In the data rows, the value 128 means zero.
Here are some points:
tensor([128, 153, 148, 104, 139, 116, 101, 155, 152, 106, 124, 162, 137, 119, 133, 109])
tensor([158, 167, 143, 096, 124, 159, 116, 159, 165, 114, 149, 117, 137, 136, 119, 120])
tensor([120, 178, 159, 169, 167, 090, 148, 097, 098, 156, 145, 114, 168, 165, 089, 190])
tensor([122, 141, 134, 093, 163, 093, 116, 141, 154, 102, 139, 158, 144, 105, 128, 117])
tensor([142, 174, 159, 113, 133, 129, 090, 161, 158, 115, 105, 165, 150, 128, 113, 129])
tensor([159, 177, 133, 110, 136, 145, 152, 098, 138, 130, 152, 097, 183, 160, 092, 151])
tensor([124, 123, 139, 155, 095, 151, 114, 146, 123, 139, 084, 146, 093, 132, 137, 116])
tensor([110, 116, 120, 140, 114, 123, 136, 130, 132, 136, 123, 122, 115, 116, 126, 148])
tensor([103, 115, 124, 146, 116, 119, 111, 129, 125, 132, 113, 127, 119, 126, 123, 124])
tensor([117, 143, 142, 130, 143, 136, 113, 104, 115, 119, 131, 128, 131, 136, 139, 120])
tensor([160, 131, 118, 089, 160, 121, 157, 122, 133, 130, 177, 111, 163, 119, 112, 157])
tensor([146, 128, 113, 131, 115, 123, 153, 127, 155, 144, 134, 119, 146, 121, 086, 176])
tensor([116, 175, 155, 174, 178, 083, 163, 095, 111, 160, 163, 115, 171, 156, 084, 196])
tensor([157, 144, 127, 135, 096, 150, 115, 140, 141, 142, 097, 141, 128, 141, 104, 132])
tensor([129, 110, 125, 144, 099, 118, 122, 163, 151, 136, 112, 137, 110, 102, 114, 149])
tensor([122, 123, 124, 147, 104, 131, 129, 122, 137, 139, 113, 116, 123, 136, 119, 132])
tensor([147, 125, 122, 097, 152, 106, 161, 117, 127, 126, 168, 126, 156, 102, 108, 155])
tensor([105, 121, 128, 099, 162, 120, 141, 146, 145, 088, 169, 143, 106, 088, 174, 100])
tensor([121, 119, 122, 153, 102, 123, 119, 129, 126, 138, 111, 122, 120, 135, 123, 134])
tensor([120, 123, 125, 156, 101, 134, 126, 125, 133, 132, 117, 126, 120, 128, 122, 130])
tensor([103, 128, 138, 128, 139, 130, 118, 155, 142, 087, 151, 144, 105, 115, 183, 090])
tensor([131, 146, 124, 132, 111, 137, 126, 116, 121, 125, 127, 109, 131, 156, 126, 123])
tensor([109, 153, 155, 132, 128, 129, 084, 160, 148, 107, 105, 163, 109, 120, 149, 088])
tensor([113, 121, 145, 128, 136, 098, 119, 126, 121, 119, 116, 151, 141, 115, 137, 130])
tensor([170, 166, 127, 107, 128, 139, 149, 129, 144, 131, 141, 119, 171, 147, 083, 169])
tensor([113, 127, 126, 153, 109, 125, 137, 126, 136, 135, 113, 126, 109, 120, 127, 135])
tensor([103, 086, 097, 154, 106, 127, 163, 123, 125, 125, 150, 097, 088, 119, 156, 113])
tensor([129, 166, 168, 116, 126, 129, 075, 155, 156, 111, 098, 165, 132, 127, 127, 110])
tensor([138, 126, 123, 144, 091, 118, 128, 161, 163, 139, 121, 122, 118, 119, 092, 145])
tensor([126, 123, 129, 118, 139, 109, 133, 131, 123, 112, 143, 136, 138, 121, 131, 124])
tensor([122, 120, 119, 144, 110, 129, 127, 126, 137, 137, 114, 112, 123, 126, 115, 129])
tensor([125, 122, 120, 138, 107, 130, 130, 122, 126, 135, 120, 110, 127, 130, 111, 139])
tensor([098, 175, 177, 188, 142, 107, 108, 070, 060, 156, 119, 092, 174, 181, 122, 166])
tensor([133, 119, 121, 157, 086, 124, 120, 165, 153, 148, 110, 135, 114, 109, 108, 153])
tensor([134, 128, 130, 157, 068, 121, 128, 166, 161, 142, 097, 128, 116, 123, 101, 147])
tensor([163, 103, 104, 142, 115, 167, 152, 089, 082, 175, 092, 124, 129, 161, 108, 135])
tensor([159, 106, 108, 144, 116, 162, 149, 090, 083, 176, 086, 124, 130, 170, 116, 131])
tensor([117, 122, 132, 152, 104, 124, 127, 122, 130, 135, 114, 125, 115, 131, 120, 131])
tensor([105, 135, 154, 101, 169, 083, 114, 136, 147, 086, 132, 175, 139, 091, 137, 116])
tensor([110, 109, 121, 142, 117, 122, 109, 124, 123, 134, 109, 125, 116, 115, 124, 129])
tensor([102, 123, 137, 129, 158, 118, 136, 102, 117, 108, 142, 128, 139, 131, 150, 113])
tensor([136, 125, 126, 149, 085, 114, 119, 167, 159, 141, 110, 127, 122, 122, 098, 147])
tensor([159, 170, 141, 108, 110, 160, 126, 158, 169, 114, 141, 108, 130, 136, 123, 114])
tensor([112, 125, 134, 108, 173, 099, 146, 092, 115, 110, 149, 119, 151, 131, 143, 126])
tensor([079, 126, 163, 141, 133, 125, 073, 160, 130, 093, 098, 178, 080, 108, 189, 060])
tensor([109, 167, 168, 134, 126, 123, 081, 159, 153, 107, 092, 180, 118, 113, 136, 100])
tensor([142, 171, 151, 069, 140, 137, 126, 128, 141, 112, 138, 114, 179, 118, 113, 132])
16 more points follow, each with its number after it:
tensor([073, 097, 138, 128, 161, 105, 102, 151, 129, 078, 145, 163, 084, 085, 205, 067]) 0
tensor([132, 136, 132, 109, 112, 105, 151, 158, 137, 127, 144, 145, 119, 084, 139, 143]) 1
tensor([142, 103, 097, 109, 140, 140, 166, 133, 140, 115, 171, 132, 118, 106, 145, 132]) 2
tensor([133, 115, 120, 140, 096, 112, 129, 159, 151, 141, 119, 133, 111, 103, 104, 156]) 3
tensor([152, 092, 087, 160, 105, 198, 161, 104, 075, 165, 105, 099, 097, 166, 146, 114]) 4
tensor([138, 096, 105, 112, 138, 127, 173, 128, 136, 122, 155, 119, 122, 106, 142, 137]) 5
tensor([108, 114, 124, 139, 113, 119, 087, 128, 123, 139, 101, 135, 113, 119, 128, 120]) 6
tensor([146, 141, 126, 067, 158, 130, 147, 144, 155, 109, 182, 120, 143, 098, 131, 137]) 7
tensor([156, 171, 138, 103, 124, 160, 111, 161, 167, 110, 146, 116, 136, 142, 124, 121]) 8
tensor([115, 151, 159, 134, 114, 132, 094, 156, 154, 109, 118, 167, 104, 113, 162, 090]) 9
tensor([130, 126, 131, 161, 074, 126, 122, 171, 153, 141, 104, 139, 101, 117, 105, 146]) 10
tensor([093, 139, 149, 136, 124, 136, 088, 157, 141, 098, 115, 158, 093, 109, 183, 069]) 11
tensor([168, 091, 087, 108, 147, 168, 155, 082, 081, 168, 116, 102, 130, 148, 124, 132]) 12
tensor([122, 124, 118, 138, 109, 122, 134, 126, 134, 134, 123, 118, 118, 115, 122, 135]) 13
tensor([142, 125, 097, 119, 128, 119, 166, 121, 145, 143, 154, 122, 138, 108, 092, 174]) 14
tensor([123, 123, 116, 141, 099, 130, 117, 125, 132, 128, 117, 112, 116, 136, 114, 129]) 15
Which of these numbered points is nearest to each point below, ignoring the 2 directions in which the first points spread most? Its number follows each.
tensor([150, 104, 101, 158, 084, 222, 132, 103, 083, 176, 080, 091, 085, 183, 153, 100]) > 4
tensor([131, 115, 110, 095, 178, 106, 180, 089, 119, 109, 183, 096, 161, 131, 142, 127]) > 5
tensor([112, 138, 141, 128, 138, 125, 121, 103, 109, 119, 124, 123, 136, 133, 152, 120]) > 11
tensor([128, 109, 117, 139, 094, 113, 133, 159, 153, 140, 127, 128, 114, 104, 102, 149]) > 3
tensor([157, 085, 076, 119, 199, 172, 194, 115, 129, 150, 166, 149, 107, 126, 126, 140]) > 2
tensor([137, 134, 124, 085, 165, 128, 143, 147, 154, 092, 188, 139, 136, 095, 155, 120]) > 2
tensor([130, 100, 102, 122, 141, 149, 158, 140, 139, 117, 166, 117, 117, 112, 141, 122]) > 2
tensor([126, 127, 117, 139, 105, 135, 116, 129, 135, 140, 117, 100, 121, 143, 109, 132]) > 15
tensor([130, 137, 130, 109, 116, 095, 148, 153, 140, 116, 138, 143, 115, 080, 131, 140]) > 1
tensor([170, 095, 086, 111, 139, 167, 164, 088, 085, 166, 115, 097, 127, 156, 108, 128]) > 12
tensor([119, 121, 126, 142, 101, 129, 121, 129, 133, 131, 111, 111, 120, 138, 112, 134]) > 15
tensor([135, 124, 132, 161, 071, 120, 120, 166, 160, 144, 109, 134, 111, 119, 105, 143]) > 10
tensor([154, 155, 136, 082, 151, 136, 155, 154, 160, 115, 167, 129, 146, 102, 119, 140]) > 7
tensor([085, 161, 169, 177, 153, 101, 129, 066, 054, 151, 133, 091, 174, 173, 129, 154]) > 11
tensor([133, 125, 134, 164, 076, 118, 118, 165, 155, 139, 105, 142, 115, 110, 104, 146]) > 10
tensor([118, 120, 134, 082, 176, 115, 135, 147, 146, 092, 169, 147, 127, 086, 156, 108]) > 5
tensor([182, 104, 083, 104, 129, 188, 156, 086, 085, 175, 128, 093, 133, 162, 105, 146]) > 12
tensor([104, 107, 133, 148, 109, 111, 092, 124, 123, 137, 100, 141, 120, 121, 127, 132]) > 6
tensor([125, 119, 121, 137, 107, 127, 135, 128, 134, 139, 119, 114, 122, 120, 121, 142]) > 13
tensor([155, 168, 135, 088, 134, 151, 110, 157, 166, 106, 160, 121, 137, 129, 124, 119]) > 8
tensor([117, 153, 149, 129, 124, 130, 097, 158, 148, 098, 122, 169, 117, 122, 147, 095]) > 9
tensor([118, 159, 155, 127, 133, 124, 090, 157, 152, 103, 113, 168, 118, 119, 147, 105]) > 9
tensor([070, 119, 158, 142, 138, 117, 077, 155, 129, 089, 100, 170, 082, 098, 192, 055]) > 11
tensor([166, 079, 073, 109, 188, 180, 189, 107, 122, 156, 157, 129, 111, 128, 135, 140]) > 2
tensor([071, 101, 148, 134, 150, 107, 093, 151, 129, 085, 133, 166, 084, 082, 210, 064]) > 0
tensor([079, 100, 137, 115, 160, 095, 120, 152, 128, 080, 152, 149, 095, 083, 201, 073]) > 0
tensor([139, 129, 103, 119, 127, 122, 160, 127, 144, 143, 145, 120, 141, 106, 093, 179]) > 14
tensor([129, 136, 130, 082, 165, 117, 136, 149, 153, 096, 162, 149, 140, 085, 140, 128]) > 14
tensor([099, 118, 136, 153, 115, 112, 094, 122, 122, 133, 088, 145, 118, 130, 123, 131]) > 6
tensor([118, 156, 155, 127, 132, 128, 093, 153, 145, 108, 118, 162, 121, 126, 144, 105]) > 9
tensor([111, 119, 131, 091, 166, 112, 134, 146, 145, 089, 174, 144, 115, 083, 166, 102]) > 5
tensor([146, 166, 138, 111, 122, 159, 110, 164, 158, 113, 144, 126, 132, 135, 134, 109]) > 8
tensor([103, 120, 133, 159, 109, 103, 090, 126, 133, 133, 089, 143, 119, 123, 123, 129]) > 6
tensor([107, 112, 120, 153, 110, 118, 144, 128, 130, 135, 124, 126, 119, 108, 125, 148]) > 13
tensor([121, 121, 110, 103, 171, 114, 163, 091, 119, 096, 183, 100, 145, 132, 149, 127]) > 5
tensor([179, 105, 086, 112, 136, 179, 159, 091, 087, 175, 118, 100, 145, 155, 105, 142]) > 12
tensor([116, 120, 122, 146, 105, 122, 134, 121, 126, 139, 120, 122, 122, 115, 120, 141]) > 13
tensor([125, 114, 116, 142, 091, 117, 134, 161, 147, 139, 124, 137, 113, 099, 111, 150]) > 3
tensor([137, 127, 122, 163, 077, 121, 116, 168, 153, 146, 108, 136, 113, 125, 104, 144]) > 10
tensor([131, 127, 126, 089, 157, 123, 148, 148, 145, 096, 187, 134, 132, 100, 150, 115]) > 2
tensor([155, 088, 083, 151, 118, 186, 159, 103, 078, 160, 117, 110, 101, 161, 151, 119]) > 4
tensor([132, 165, 138, 112, 120, 167, 100, 165, 155, 112, 136, 124, 120, 140, 139, 099]) > 8
tensor([143, 151, 119, 076, 151, 125, 151, 146, 160, 109, 176, 128, 143, 097, 130, 133]) > 7
tensor([149, 165, 140, 094, 132, 158, 134, 161, 166, 112, 154, 110, 139, 128, 117, 123]) > 8
tensor([098, 159, 167, 133, 128, 123, 074, 157, 148, 108, 088, 179, 109, 110, 147, 089]) > 9
tensor([174, 103, 087, 118, 133, 171, 161, 090, 093, 171, 117, 094, 141, 165, 102, 139]) > 12
tensor([158, 113, 098, 173, 130, 211, 155, 122, 124, 158, 112, 126, 091, 188, 131, 106]) > 4
tensor([128, 125, 119, 142, 108, 139, 113, 123, 125, 139, 118, 108, 120, 135, 116, 139]) > 15
tensor([091, 168, 173, 179, 144, 104, 126, 071, 051, 157, 126, 096, 169, 166, 134, 162]) > 11
tensor([126, 121, 131, 120, 142, 104, 141, 128, 127, 112, 134, 137, 137, 116, 133, 131]) > 13
tensor([169, 099, 093, 116, 130, 171, 161, 086, 091, 169, 118, 095, 134, 158, 106, 142]) > 12
tensor([099, 137, 157, 140, 120, 137, 076, 160, 143, 099, 116, 155, 098, 123, 172, 076]) > 11
tensor([135, 161, 145, 123, 099, 157, 116, 160, 163, 109, 131, 120, 126, 152, 137, 104]) > 8
tensor([121, 118, 129, 105, 156, 113, 147, 147, 145, 091, 171, 143, 122, 100, 170, 106]) > 5
tensor([113, 114, 132, 149, 101, 139, 104, 138, 121, 120, 093, 146, 090, 117, 154, 095]) > 11
tensor([198, 109, 078, 103, 140, 190, 169, 095, 092, 183, 130, 088, 140, 157, 095, 151]) > 12
tensor([132, 130, 121, 147, 096, 130, 116, 127, 132, 142, 115, 109, 124, 141, 115, 135]) > 15
tensor([167, 119, 103, 098, 131, 135, 157, 135, 145, 128, 149, 119, 147, 122, 105, 147]) > 7
tensor([110, 114, 132, 117, 153, 106, 141, 148, 148, 088, 168, 148, 111, 091, 177, 106]) > 5
tensor([124, 125, 129, 080, 169, 105, 136, 148, 151, 098, 175, 144, 136, 092, 150, 116]) > 5
tensor([129, 093, 104, 118, 136, 131, 174, 138, 135, 118, 162, 117, 112, 109, 139, 139]) > 5
tensor([112, 112, 121, 150, 114, 119, 140, 127, 133, 139, 112, 127, 116, 122, 120, 146]) > 13
tensor([117, 110, 130, 118, 142, 098, 138, 125, 121, 117, 144, 149, 131, 106, 141, 124]) > 13
tensor([178, 164, 126, 101, 127, 145, 142, 131, 144, 140, 147, 116, 164, 139, 087, 165]) > 8
tensor([098, 108, 136, 152, 121, 091, 109, 122, 128, 138, 093, 150, 121, 124, 118, 131]) > 6
tensor([148, 124, 119, 096, 154, 114, 161, 126, 138, 121, 165, 128, 153, 108, 117, 159]) > 14
